In the rows, zero is written as 128.
One turn sends every row of this set to another row. A few are shown first. Where does it send the rows asked after them?
J819: [130 117 128 118 116 103 135 145 137 110 123 174 156 121 112 122 124 103
 145 111]
J394: [151  98 118 104 144 124 139 145 128 114 135 154 120 155 139 139 141 129
 107  87]
J371: [149  99 133 116 134 104 158 122 135 141 103 138 133 148 152 130 118  92
 143  94]
J330: [133 151 114  94  98 123 128 125 151 120 109 159 152 148 135 107 126 123
 121 116]
J879: [128 131 157 101 115 124 137 180  92 135 120 138 136 128 114 127 143 119
 125 107]
J728: [130 153 144 118 121 140 133  89 114 143 111 127 116 144 105 147 120 126
 114 126]
J741: [121 131 140 123 121 111 113 126 140 140 117 142  92 134 148 149 133 146
  96 105]
J26: [146 156 136  89 112 138 133 132 128 106 145 121 112 142 118 111 111 133
 125  91]
J529: [144 131  76 112 103 125 125 153 118 142 122 146 116 130 117 131 108 104
 131 117]
J618: [133 127 150  86 114 108 137 142 132 150 133 134 152 118 138 128 166 113
 126  84]
J132: [146  99 136  98 114 116 135 149 112 131 132 127 139 145 104 113 107 101
 138  70]
J112: [133 100 153 118 104 103 131 131  98 131 104 117 123 141 130 151 132 114
 125 145]
J690: [151 150 149  99 142 124 127  90 129 139 106 127 139 143 123 134 159 120
  95 100]
J411: [143 142 130 133 133 133 115 134 153 132  90 127 126 137 145 129 136 130
 139  94]
J393: [120 117 144 129 103 103 114 143 151 171 112 118 136 125 125 141 144 104
 122 108]
J864: [141 138 119  90 112 137 153 107 119 155 156 147 134 126 110 123 150 101
 128 102]
J768: [174 105 126 146 135 126 110 144 123 131 129 126 151 153 130 134 147 131
 110  99]
J420: [117 127 152 149 105 113 120 141 116 137 100 125 132 162 111 134 135 131
 152  98]
J838: [137 152 137 124 113 104 123 150 112 141 130 148 137 108 110 144 158 146
 116 123]
J485: [148 119 156 149 118 126 125 140 124 152 103 107 121 123 114 126 130 136
 138 110]
J310: [153 120 116 141 144 115 133  99 117 157 130 116 158 150 113 136 133 143
 127 108]
J297: [127 142 114 121 151 108 151 118 135 138 134 150 131 142 103 135 109 155
 113 101]
J550: [121 115 129 134 130 109 133 118 130 144 133 143  76 133 127 146 114 119
 116 103]
J920: [145 134 131  98 124 115 127 130  88 159 123 127 172 155 132 111 123 109
 122  92]
J44: [113 120 136 117 133  84 145 129 107 138 106 136 137 134 143 120 120 146
 153 100]
J196: [118 126  98  91 131 118 149 124 126 146 125 141 128 153 145 158 136 153
 116  99]
J671: [145  92 143 115  93  85 141 126 106 142 129 111 123 136 112 128 138 133
 128 111]
J630: [164 141 129 101 133  94 149 127 124 121 126 138 133 123 110  89 134 135
 118 111]
J487: [131 129 113 108 109 132 133 141 110 165 106 162 148 153 134 158 145  97
 125  94]
J53: [136 127 154  95  97 113 111 144  98 108 122 143 156 144 103 138 151 133
 114  95]
J188: [142 117 119 104 118  92 139 123 107 149 139 132 111 118 115 159 135 101
 104 142]
J248: [134 133 114 137  84 134 130 128 123 131 138 132  96 140 116 148 119 146
 146 118]
J605: [147 123 127 120 138  94 123 160 101 137 141 114 141 166 128 131 135 100
 104 127]
J91: [123 141 115 115 123 123 137  97 132 135 128 116 108 152 127 125 142  89
 138 122]
J507: [149 144 120 122 111 140 100 139 122 133 133 149 123 156 130 126 111  99
  88 109]
J10: [115 108 139 123 115  89 139 122 104 169 122 145 144 114 126 144 133 153
 134  97]
J12: [160 129 118 114 112 117 115 132  81 129 127 149 169 135 122 107 129 131
 131 104]
J809: [139 129 133  91  96 146 127 116 122 138 142 154 137 152 111 165 112 112
 105  96]
J138: [132 132 157 111  97 112 140  92 136 149 121 115 110 168 128 143 121 132
 111 114]
J974: [146 127 106 102  92 140 134 123 125 150 108 114 102 133 133 133 107 141
 128 119]
J40: [133 132  93 117 118 100 126 132 107 143 119 107 148 159 139 142 122 141
 132 131]
J214: [146 131 108 120  84 125 110 109 154 148 115 134 131 123 120 131 142 130
 107 122]
J157: [162  87 162 107 122 119 143 138 114 126 107 155 147 135 117 123 123 116
 123  95]
J11: [142 142 138  76 114 128 147 137 121 130 120 146 127 134 102 111  95 123
  98 110]
J564: [165 135 124  98 119 140 116 119 110 129 146 131 103 147 133 118 134 109
  88 100]
J87: [128 140 133 113 144 110 131 163 134 137 144 150 128 151 110 142 132 124
  84 101]
J865: [136 105 135 130 121  98 125 119 127 102 121 128 115 120 127 127 153 109
 145 127]
J165: [142 136 129  87 111 166 140 124 105 130 118 161 128 141 122 144 136 121
 124  82]

J728 -> J485
J838 -> J630
J196 -> J40
Where do these go?
J132 -> J809
J214 -> J865
J507 -> J550

One turn sends every row of this set to another row. A few are shown first. Where does it send the rows asked after them?
J312: [100 151 129 125 100 103 121 148 133 138 118  99 134 129 103 125 139 134
 110 131 130 119 114 129 148 114 126 146 141 139 110 145 150  83 125 132
 104 147 112]
J587: [118 180 118 113  88  97 114 156 142 125 107 119 137 122 119 126 146 132
 119 128 113 123 103 124 146 103 121 152 140 152 123 130 160  95 132 134
 116 162 111]
J736: [149 140 146 125 119 142 123 143 108 142 125 148 140 122  90 149 138 142
 169 141 123 110 120 131 148  81 110 108 171 146 126 140  88 142 124 100
 162 125 149]
J863: [152 147 114 123 122 136 114 141 144 132 130 128 101 123 118 123 155 119
 160 102 138 133 135 121 140  76  90 125 139 104 121 169 121 149 136 136
 148 131 154]
J174: [136 134 123 151  95 125 138 148 134 121 125 142 124  86 122 158 140 146
 129 126 133 104  77 121 161 133 115 100 146 154 115 140 128 116 137 124
 155 121 145]
J613: [ 91 148 136  99 108 101 120 164 128 141 115  99 150 113 108 134 146 144
 137 116 118 145 100 148 162 127  94 152 156 148 113 137 149 128 107 129
 115 135 123]
J422: [151 149 120 142 124 137 112 132 174 159 151 116 141  91 132 139 126 159
 149 108 115 124 119 126 162 104  78 133 150 120 137 146 116 158 140 140
 132 130 116]
J842: [159 137 128 149 124 130 113 140 174 168 150 144 143  81 130 147 112 169
 150 127 109 134 110 129 163  89  95 134 150 122 135 136 114 140 138 144
 134 127 111]
J133: [133 144 113 162  85 129 123 143 141 133 143 128 132  76 128 133 129 144
 159 122 115 105  58 128 172 107  96 118 147 139 132 147 136 117 128 114
 144 128 136]
J826: [133 154 133 139 104 117 122 132 159 149 123 144 125 121  89 127 128 142
 147 141 134 113 121 113 145  51 133 141 141 150 107 145 128  91 143 100
 110 154 100]
J644: [ 97 166 132  99 102  96 120 159 143 133 102 113 141 120 107 149 144 135
 130 114 113 143  98 141 162 124 101 160 161 159 121 148 148 131 110 140
 113 118 122]
J966: [105 164 126  92 113 100 125 162 146 137 107 110 144 130 114 152 142 129
 142 117 112 144 105 141 168 129 105 166 161 148 122 147 143 132 106 143
 119 128 120]
J7: [147 166 141 136 115 140 112 140 107 146 132 158 131 113  97 148 128 137
 179 157 104 121 110 134 148  70  96 118 154 149 145 143 104 132 123 111
 157 112 143]
J244: [143 146 113 119 132 123 115 146 136 132 124 141 126 146  83 120 136 115
 187 129 118 145 105 131 146  51 122 137 129 128 117 164 134 116 145 116
 159 143 129]
J781: [ 97 150 128  97 120 107 117 166 140 142 112 111 143 114 102 145 129 131
 133 127 111 145 116 150 168 135 113 161 151 147 125 151 150 115 115 147
 123 118 119]
J528: [133 158 141 143 113 105 128 152 127 126 119 165 126 121 106 144 149 149
 144 160 121 121 119 118 126  70 120 135 125 146  95 110 138  86 136 107
 119 165 114]
J813: [108 163 121  84 118 105 112 172 138 143 110 117 149 105 115 138 137 132
 137 125 113 148 111 146 168 131 108 155 148 161 125 142 153 126 119 142
 135 143 116]
J154: [129 158 142 153 111 103 135 142 138 120 117 160 122 138 101 157 149 145
 145 154 116 115 116 113 126  70 124 145 137 135  95 117 135  85 129 113
 107 149 116]
J66: [102 152 129 121 102 103 122 153 123 140 122  93 139 128 111 117 143 138
 117 130 135 120 109 127 147 115 118 143 137 140 106 138 151  87 122 125
 106 161 112]
J98: [151 150 117 142 124 135 112 129 177 160 154 119 140  90 129 143 125 160
 148 107 115 124 122 129 162 104  82 133 151 120 140 149 116 155 141 142
 133 128 118]
J378: [100 164 131  87 107 101 109 170 132 141 107 115 146 100 110 133 144 140
 131 121 115 150 102 143 161 123  98 147 149 168 123 137 155 129 118 133
 129 138 119]
J837: [147 147 119 134 129 132 113 150 128 118 129 141  97 119 118 136 158 120
 154 118 119 138 137 129 129  83  88 124 128  94 126 156 130 134 133 147
 147 122 160]
J146: [133 155 136 138 104 115 130 131 149 151 128 134 133 131 100 125 139 146
 157 136 140 111 110 110 144  53 119 142 144 146  96 138 124 101 132  90
 106 167 102]
J256: [117 178 121 118  88  92 121 154 144 122 106 115 138 134 119 131 150 131
 125 124 112 120  98 122 146 103 117 159 148 146 120 131 154 102 124 135
 108 161 113]
J427: [150 146 134 145 136 126 130 148 148 134 140 139 133 100 136 175 147 164
 125 127 114 130 132 126 141 135  83 119 133 123 120 122 120 149 139 158
 142 122 136]
J769: [153 146 112 120 124 137 109 143 143 133 128 132 100 116 115 119 151 120
 156 106 137 135 140 124 140  73  93 120 136 109 125 169 123 144 141 135
 152 134 152]
J401: [142 147 115 124 132 120 121 144 137 130 126 135 126 156  87 124 142 115
 190 124 119 141  99 129 145  52 115 140 134 122 113 165 130 124 137 116
 155 143 130]
J56: [162 133 142 142 135 120 135 149 151 154 141 157 142  97 140 174 137 173
 132 134 128 135 116 120 145 117  92 118 140 133 107 115 108 147 133 151
 142 134 127]
J356: [157 138 130 153 122 126 124 135 172 167 154 136 147  97 136 152 120 166
 158 121 112 133 100 126 161  90  84 140 155 115 128 135 109 150 128 141
 126 130 114]
J217: [ 91 147 131 100 109 103 111 163 136 140 110 110 142 102  95 138 134 140
 124 121 110 147 112 151 163 127 110 151 155 153 125 146 153 115 118 138
 120 119 120]
J368: [146 166 142 141 114 137 119 138 108 142 132 154 132 125  99 153 133 136
 183 153 105 117 104 132 146  70  91 123 159 142 141 147  98 139 114 111
 150 109 144]
J287: [133 135 127 155  92 121 143 146 134 118 127 135 126  96 127 162 148 144
 134 122 137 102  71 118 159 131 108 105 152 149 108 138 123 121 129 121
 149 124 150]
J948: [137 137 149 163 128 113 137 148 141 142 141 159 132 141 101 169 146 166
 154 160 112 120 117 128 129  63 110 152 144 130  98 118 116 110 136 112
 110 137 127]
J590: [149 145 133 146 136 124 130 147 148 132 139 139 131 101 137 174 149 164
 128 126 113 127 132 127 138 137  82 122 137 121 120 122 119 148 135 156
 140 122 135]
J58: [158 133 144 149 133 119 138 144 160 150 136 158 135 104 133 184 132 167
 127 131 121 133 119 121 145 118 101 123 148 129 113 124 108 142 133 157
 137 114 129]
J18: [141 136 146 152 131 119 123 157 135 148 142 167 134 116 103 154 139 172
 149 169 111 127 127 132 131  62 115 140 131 143 105 111 126 101 151 111
 128 150 123]
J284: [131 142 111 165  85 128 125 140 150 129 140 128 127  84 122 141 127 139
 155 122 111 105  60 129 174 107 104 122 154 135 135 150 134 115 129 120
 139 117 135]
J423: [100 150 129  92 123 105 122 169 126 145 118 101 151 119 116 137 142 136
 145 126 119 144 106 148 167 133  96 156 148 145 114 140 145 127 106 135
 125 142 120]
J841: [138 143 123 125 138 117 131 150 121 120 118 152 117 159  84 147 150 116
 168 136 124 143 114 128 132  74 124 131 124 129 101 158 130 113 139 128
 160 131 140]
J935: [150 152 137 144 116 121 125 137 171 160 132 161 128 127  96 153 130 158
 146 147 128 119 123 118 144  46 124 147 150 162 112 146 111 117 158 109
 120 135 112]
J694: [153 153 139 137 117 119 132 142 158 164 140 152 139 130 112 144 143 164
 159 144 137 119 110 116 143  47 107 145 146 160 101 133 109 129 149  96
 122 160 113]
J515: [142 142 125 120 142 117 130 155 113 123 120 150 121 156  89 139 153 119
 171 137 128 145 110 127 131  73 117 125 120 131  97 151 131 116 141 121
 165 145 139]
J481: [147 140 144 129 115 139 122 140 116 140 122 151 137 121  83 155 132 137
 165 138 118 107 126 129 147  81 118 113 172 145 129 145  88 137 126 106
 163 111 150]
J407: [148 147 119 131 129 131 112 153 124 121 130 139 102 117 123 132 160 123
 159 121 122 138 137 129 130  83  83 121 125  96 124 150 132 137 132 142
 150 133 161]

J284 -> J287
J935 -> J948
J244 -> J841
Where do these go?
J7 -> J481
J966 -> J423
J56 -> J842
J613 -> J378
J407 -> J769
J528 -> J826
J312 -> J256

One turn sends every row of this set to another row. A few are shown first. Where does it send the rows asked after them?
J773: [140 130 154 119 118 137 127 111 111 110 138 104 126 117 112 136 128 148
 134 137 106 152 124 134]
J358: [121 121 128 121 134 133 153 120 109 125 139 101 120 137 132 111 123 120
 160 146 145 143  94 154]
J200: [123 134 168 142 150 138 135 129 119 139 162 128 120 140 122 140 116 119
 146 125 133 135 127 159]
J892: [106 104  95 128 110 111 118 134 124 154 125 131 133 121 133 113 135 106
 131 115 163 122 144 109]
J583: [143 132 151 124 125 131 134 129 108 104 146 107 128 123 113 136 119 146
 140 140 103 149 117 135]
J579: [136 119  88 130 135 111 129 145 138 104 122 152 116 145  98 108 127 159
 118 152 125 119 143 120]
J164: [133 129 120 129 157 141 117 106 144 149 123 152 121 124 142 150 113 133
 104 108 110  94 116 118]
J650: [127 137 118 125 153 130 112 109 141 152 123 157 123 112 144 144 113 123
 103 109 112 100 126 115]
J622: [117 127 168 143 144 137 133 124 117 140 160 132 115 133 120 134 124 118
 140 134 138 135 144 164]
J885: [117 122 128 113 136 139 154 110 117 125 134 110 121 142 134 105 125 130
 148 151 146 145 103 159]
J96: [133 123  89 123 128 101 126 142 140 109 117 161 115 139  96 108 127 158
 117 143 127 120 135 122]
J442: [108  91 101 138 112 119 118 129 119 154 124 122 135 125 135 123 143 109
 139 112 160 116 143 109]
J316: [105  94  99 134 112 112 120 138 120 151 121 134 135 126 134 119 141 115
 133 104 161 118 138 115]
J871: [137 131 121 125 150 127 116 113 142 153 119 161 130 118 140 145 114 134
 104 102 110  97 120 123]
J985: [133 131  88 120 135 105 123 143 143 114 117 154 114 133  99 108 123 149
 117 149 126 126 141 114]

J871 -> J96
J885 -> J622
J164 -> J579
Where do these go?
J200 -> J583
J650 -> J985

